In the rows, 128 means zero.
Each path below is one point turned by a fixed rotation once a step. After each direction that follows a path, write how fast that rotation turns it, in degrees each step (0 if it stays still).
Each turn is a multiple of 5 degrees from 10 to 175, or 0.
Each row of a path follows its step; steps can be skipped.
Path 1:
step 0: [141 131 122 121 136 132 128 122 122 122 125 131 132 134 134 130 133 134
 126 123 121 123 131 128 123 121 125 139 137 131 130 125 126 130 125 126
 129 133 128 127 117 130 137 119 134]
step 1: [137 133 123 118 131 135 121 126 128 128 123 127 136 122 130 126 119 124
 138 133 120 130 137 131 124 128 130 119 135 129 130 131 117 118 127 121
 125 127 128 121 124 133 129 124 130]
step 2: [127 115 121 122 125 131 127 120 119 126 123 134 136 125 130 133 129 131
 132 131 118 127 132 131 129 129 125 131 136 132 129 139 124 140 122 121
 124 129 126 130 126 140 134 132 126]
step 3: [130 129 120 120 136 127 132 123 126 127 131 135 135 130 137 133 128 136
 134 124 120 121 133 140 125 129 130 125 126 130 121 129 120 119 126 121
 139 127 132 129 137 132 133 130 125]
step 4: [133 122 125 127 135 127 132 131 116 134 124 128 130 132 127 130 112 129
 137 133 120 125 134 131 128 127 123 126 131 121 123 131 129 131 125 123
 130 131 120 127 136 141 120 131 133]
step 5: [131 122 128 127 133 137 136 130 126 127 118 128 135 132 128 136 126 142
 123 128 124 123 131 133 127 123 118 129 135 127 121 121 132 132 121 120
 135 132 140 129 129 129 129 123 123]
step 6: [139 131 123 128 129 126 122 131 128 136 129 130 134 133 122 133 127 135
 131 134 128 121 130 139 118 120 124 118 134 119 133 130 119 125 125 123
 133 129 126 125 128 127 116 124 127]
step 7: [127 127 125 120 121 127 127 115 130 127 122 127 131 135 121 121 123 131
 126 141 120 129 132 136 125 117 113 129 130 123 128 127 133 137 128 122
 126 131 130 130 128 133 126 128 122]
step 8: [129 132 127 121 130 124 126 119 126 122 128 132 132 139 123 132 131 133
 131 123 116 123 128 139 116 138 123 128 133 125 136 127 133 125 126 127
 137 132 134 121 125 124 128 124 122]
step 9: [135 131 123 125 124 128 131 119 118 128 130 136 126 128 132 119 123 124
 137 131 120 127 138 123 118 129 113 120 127 121 130 122 126 129 121 128
 128 131 122 124 129 126 124 124 129]
step 10: [132 118 119 118 123 127 128 124 127 117 130 126 131 126 121 131 122 131
 129 123 120 128 136 119 128 127 123 128 141 127 128 124 134 133 123 121
 139 134 131 123 128 124 136 125 128]
[128 131 128 129 132 127 127 129 127 129 129 130 127 128 128 127 132 129
 128 128 126 127 125 126 124 126 130 127 128 129 127 126 126 126 128 125
 127 128 128 126 130 127 127 129 127]  135
[129 131 127 128 129 127 127 128 128 126 128 125 129 128 128 131 130 129
 129 129 128 127 129 130 130 130 128 126 129 129 126 128 128 126 131 129
 132 129 132 127 128 125 130 129 130]  145
Path 2:
step 0: [114 130 129 129 123 121 119 127 127 124 134 143 126 127 131 130 140 136
 124 136 131 131 128 127 126 126 125 130 124 127 125 136 128 130 126 134
 125 126 125 132 129 126 119 121 133]
step 1: [130 129 124 140 125 133 120 128 124 138 135 125 136 130 121 124 124 136
 132 124 125 123 135 120 128 135 115 128 125 124 126 120 134 128 125 127
 131 121 126 134 134 127 126 129 129]
step 2: [136 127 120 132 127 113 131 132 122 130 131 127 132 124 137 130 127 121
 133 130 138 130 124 130 131 121 119 127 125 128 129 131 120 131 134 129
 129 129 131 131 130 129 122 141 134]
step 3: [127 126 129 130 118 122 133 127 131 126 129 128 137 130 133 127 131 131
 125 136 126 140 125 126 129 131 128 125 131 118 117 132 129 118 125 131
 141 124 131 129 128 129 127 117 122]
step 4: [125 140 126 131 131 125 119 129 131 137 133 130 129 123 128 130 132 127
 128 131 131 120 132 132 123 117 118 130 134 120 120 127 135 128 119 129
 124 121 129 118 129 121 134 128 131]
step 5: [137 134 125 127 128 117 131 124 122 131 134 138 134 130 124 125 123 130
 141 132 132 126 129 120 134 131 128 132 124 135 122 123 122 132 131 123
 130 127 117 127 122 126 126 121 129]
step 6: [124 125 141 136 120 129 125 121 126 133 137 130 131 123 130 130 128 120
 133 133 132 129 132 134 130 133 130 134 126 117 120 136 123 125 134 127
 128 132 133 134 138 130 124 132 130]
step 7: [127 124 122 138 130 124 126 124 127 128 132 122 132 136 126 122 131 131
 134 131 129 134 126 134 119 124 120 123 127 127 122 130 136 142 131 124
 136 127 137 127 125 121 137 126 123]
step 8: [127 138 124 128 131 123 127 127 130 128 134 142 132 137 125 127 135 131
 119 134 142 128 120 124 131 127 121 132 130 129 128 133 124 132 125 138
 130 127 126 128 136 135 127 126 134]
step 9: [126 129 128 134 128 131 128 123 121 136 132 123 132 121 133 125 125 133
 131 134 119 123 134 116 132 130 122 132 121 126 119 131 129 131 122 132
 127 119 129 136 126 135 121 124 122]
step 10: [131 131 127 136 130 118 126 128 124 128 129 127 137 124 131 133 137 127
 133 119 124 131 128 130 126 122 125 130 126 124 125 132 129 131 136 129
 133 125 127 128 134 114 121 138 139]
[127 127 127 128 126 131 128 129 130 128 129 130 130 125 126 130 128 131
 127 132 130 131 128 127 129 130 130 130 125 130 127 129 128 125 129 129
 129 129 129 126 127 130 127 129 127]  130
Path 3:
step 0: [123 122 133 122 134 125 132 142 127 137 134 124 128 131 121 125 121 131
 121 126 130 126 130 120 129 120 133 120 128 129 129 124 130 125 129 127
 123 115 137 119 132 129 121 128 123]
step 1: [112 135 126 120 139 127 117 138 127 130 138 132 134 130 130 127 124 120
 127 126 130 131 128 126 131 125 128 124 123 121 124 125 128 125 123 126
 116 125 127 129 130 129 121 127 136]
step 2: [124 136 125 122 129 136 122 128 128 131 139 132 117 128 130 125 128 125
 120 125 124 123 127 125 134 131 125 132 136 122 134 121 141 126 123 128
 126 126 133 128 132 118 130 129 141]
step 3: [123 127 126 129 127 130 125 121 133 121 126 116 118 127 122 122 129 131
 123 130 133 119 130 121 139 140 129 130 130 126 130 123 131 121 123 124
 115 129 129 123 128 127 125 122 134]
step 4: [129 132 135 137 136 121 126 129 135 123 131 118 124 127 122 119 128 129
 122 123 126 123 117 126 139 125 135 131 122 127 133 121 133 124 136 132
 126 120 128 119 122 135 127 128 129]
step 5: [128 126 130 120 132 123 128 130 133 136 123 121 125 124 126 132 127 125
 118 123 122 128 126 125 135 116 123 124 121 123 124 122 131 130 134 138
 114 120 125 126 132 128 120 125 124]
step 6: [126 128 127 115 134 126 124 139 137 129 129 130 129 124 126 134 128 123
 131 124 118 134 123 126 135 126 117 132 132 118 121 128 138 119 122 123
 124 126 130 124 126 134 126 124 130]
step 7: [132 129 125 118 127 132 130 135 120 131 135 125 127 134 121 132 125 124
 118 124 130 127 127 128 133 142 124 128 130 120 132 125 134 115 124 126
 123 122 136 122 134 129 136 130 128]
step 8: [120 123 130 127 133 123 120 128 130 127 129 126 125 130 129 129 123 120
 115 131 141 125 120 126 137 142 136 127 130 129 121 121 130 119 129 125
 125 132 129 124 133 133 123 133 132]
step 9: [123 123 128 130 135 123 125 131 134 133 131 132 120 135 136 123 121 132
 124 126 123 124 123 125 143 127 131 129 132 130 133 111 123 127 134 132
 127 119 123 125 133 130 129 128 132]
step 10: [126 127 113 121 133 132 122 120 135 133 133 126 126 125 132 127 127 136
 128 128 126 130 121 129 135 126 126 127 125 126 125 118 130 124 130 132
 112 122 123 127 124 127 123 116 124]
[126 128 130 127 126 127 125 127 125 128 128 131 126 127 128 127 129 130
 127 128 129 129 126 127 129 131 128 131 127 131 132 126 128 129 128 128
 128 130 127 128 129 128 127 126 128]  60
[130 128 125 131 129 130 127 126 129 125 128 130 127 129 128 125 129 129
 128 131 128 124 127 126 131 127 130 130 128 126 127 128 128 129 130 130
 127 128 129 130 129 127 128 125 128]  55
Path 4:
step 0: [132 125 132 131 127 126 125 129 125 133 121 130 126 134 119 131 130 136
 130 132 134 137 131 138 132 129 126 133 121 126 129 122 128 117 121 136
 141 130 126 124 126 134 127 127 123]
step 1: [131 134 137 128 131 132 134 132 117 117 127 137 127 133 129 126 123 134
 137 131 131 131 132 131 128 127 120 128 127 129 137 130 128 138 130 133
 126 125 122 122 129 133 123 134 130]
step 2: [125 131 125 120 126 135 123 125 125 132 130 140 134 126 120 130 137 131
 137 127 118 137 129 121 128 126 123 125 122 134 128 131 131 130 133 120
 122 125 125 133 131 126 122 130 126]
step 3: [128 122 126 122 128 128 125 127 130 123 127 130 122 128 121 129 142 131
 121 138 132 130 135 125 132 133 130 127 116 122 129 130 123 130 124 119
 126 133 134 130 135 133 134 122 131]
step 4: [130 121 134 131 126 121 129 121 132 124 121 129 133 124 124 121 125 134
 140 131 130 131 134 130 120 137 128 133 127 120 127 124 117 124 127 131
 131 126 122 128 132 137 134 126 126]
step 5: [130 122 129 129 135 128 126 126 121 123 129 138 133 129 128 121 135 126
 142 127 136 137 123 136 125 129 135 123 136 132 131 126 130 136 122 130
 129 123 128 128 126 127 125 133 132]
step 6: [125 133 130 130 119 139 121 128 121 129 136 132 124 125 123 134 139 128
 136 138 126 138 121 131 133 121 129 131 127 125 124 124 126 124 128 125
 124 128 126 120 125 125 127 126 128]
step 7: [136 119 125 121 126 131 132 129 132 117 135 129 117 132 129 130 131 126
 130 128 123 131 135 131 125 134 124 137 119 123 129 124 122 129 132 128
 118 130 128 124 133 126 121 119 129]
step 8: [127 123 127 121 119 120 125 124 133 133 125 134 133 126 131 126 133 129
 138 120 127 131 141 129 128 136 127 136 126 136 133 123 132 122 126 133
 127 125 131 124 132 136 129 130 133]
step 9: [124 129 129 126 128 125 123 141 121 121 127 133 134 125 130 129 131 130
 131 133 140 132 129 129 135 138 133 118 127 129 127 124 133 127 123 127
 128 122 118 126 129 130 132 125 140]
step 10: [130 135 134 129 136 129 119 125 122 125 142 132 130 126 130 130 124 130
 135 134 129 133 128 128 119 125 129 124 120 123 123 123 123 116 135 124
 122 125 126 129 131 127 128 126 126]
[127 126 127 129 125 128 129 126 128 128 127 133 131 127 130 129 129 128
 128 125 128 127 129 127 126 128 127 127 130 130 129 128 130 129 126 128
 127 127 130 130 128 126 126 129 128]  115
[126 129 131 125 127 126 128 127 126 128 128 127 128 128 126 127 129 127
 130 126 127 126 128 130 128 130 129 128 132 130 128 129 130 131 130 128
 129 128 125 126 128 130 128 129 129]  100
Path 5:
step 0: [130 137 123 132 134 128 132 124 126 127 130 134 120 120 130 130 121 125
 130 121 125 128 124 128 132 125 128 137 132 133 120 126 128 125 134 121
 111 131 124 134 126 120 130 140 134]
step 1: [131 139 136 129 121 134 120 137 131 121 126 132 130 126 133 143 122 124
 128 126 124 137 127 123 118 128 133 130 127 123 122 130 127 130 122 124
 120 134 127 135 132 134 126 129 134]
step 2: [128 137 128 126 121 126 132 141 125 138 128 129 128 125 147 121 127 128
 129 127 118 126 121 120 124 133 128 129 125 132 126 123 137 130 126 126
 130 122 127 124 126 129 132 128 138]
step 3: [119 133 127 133 131 136 131 132 131 137 123 124 130 123 133 137 134 125
 132 134 124 135 132 115 132 129 122 121 136 130 127 130 132 133 144 127
 127 131 129 126 134 123 130 133 127]
step 4: [122 125 127 135 126 130 138 128 133 131 133 129 126 127 134 129 132 130
 124 125 125 131 119 130 126 122 132 136 137 113 124 119 129 127 133 119
 124 139 117 127 132 127 130 138 129]
step 5: [126 132 127 127 128 136 127 125 130 124 136 129 122 124 138 127 124 134
 127 128 120 134 135 126 117 132 141 133 131 135 116 128 129 128 132 131
 119 139 125 128 133 133 132 120 123]
step 6: [129 135 138 129 132 126 127 133 116 134 131 132 135 122 131 124 136 129
 133 125 118 130 129 122 124 130 130 125 135 128 123 120 136 126 123 137
 128 127 125 137 131 141 130 136 129]
step 7: [115 130 119 130 120 134 134 137 126 135 124 134 126 125 128 124 127 130
 136 134 134 137 128 121 132 125 128 128 128 135 129 116 126 135 134 131
 122 129 131 129 127 140 126 134 130]
step 8: [128 129 122 127 128 136 129 138 134 129 133 129 133 119 134 120 136 124
 120 129 122 132 121 129 127 123 127 122 140 127 125 128 115 126 128 121
 117 131 129 128 130 126 123 137 119]
step 9: [125 122 122 120 126 140 132 135 126 125 135 135 132 122 130 130 115 124
 127 133 122 129 125 134 123 125 134 127 126 126 113 131 137 126 133 132
 129 128 120 131 134 129 125 133 127]
step 10: [137 134 127 131 118 131 134 130 119 134 136 131 125 124 133 129 126 124
 138 130 120 134 138 131 124 129 127 131 133 130 125 127 126 124 125 138
 123 128 131 138 126 121 138 139 130]
[125 128 126 126 129 129 129 126 130 129 127 129 126 127 127 125 124 128
 129 128 128 128 128 129 128 129 128 132 125 131 128 129 131 131 130 126
 128 127 127 129 128 129 127 128 129]  160
[128 127 128 129 128 128 130 129 125 131 127 125 129 126 126 128 130 127
 130 130 127 127 130 128 130 131 127 128 127 130 126 130 131 125 128 132
 130 128 127 129 127 128 127 127 131]  100
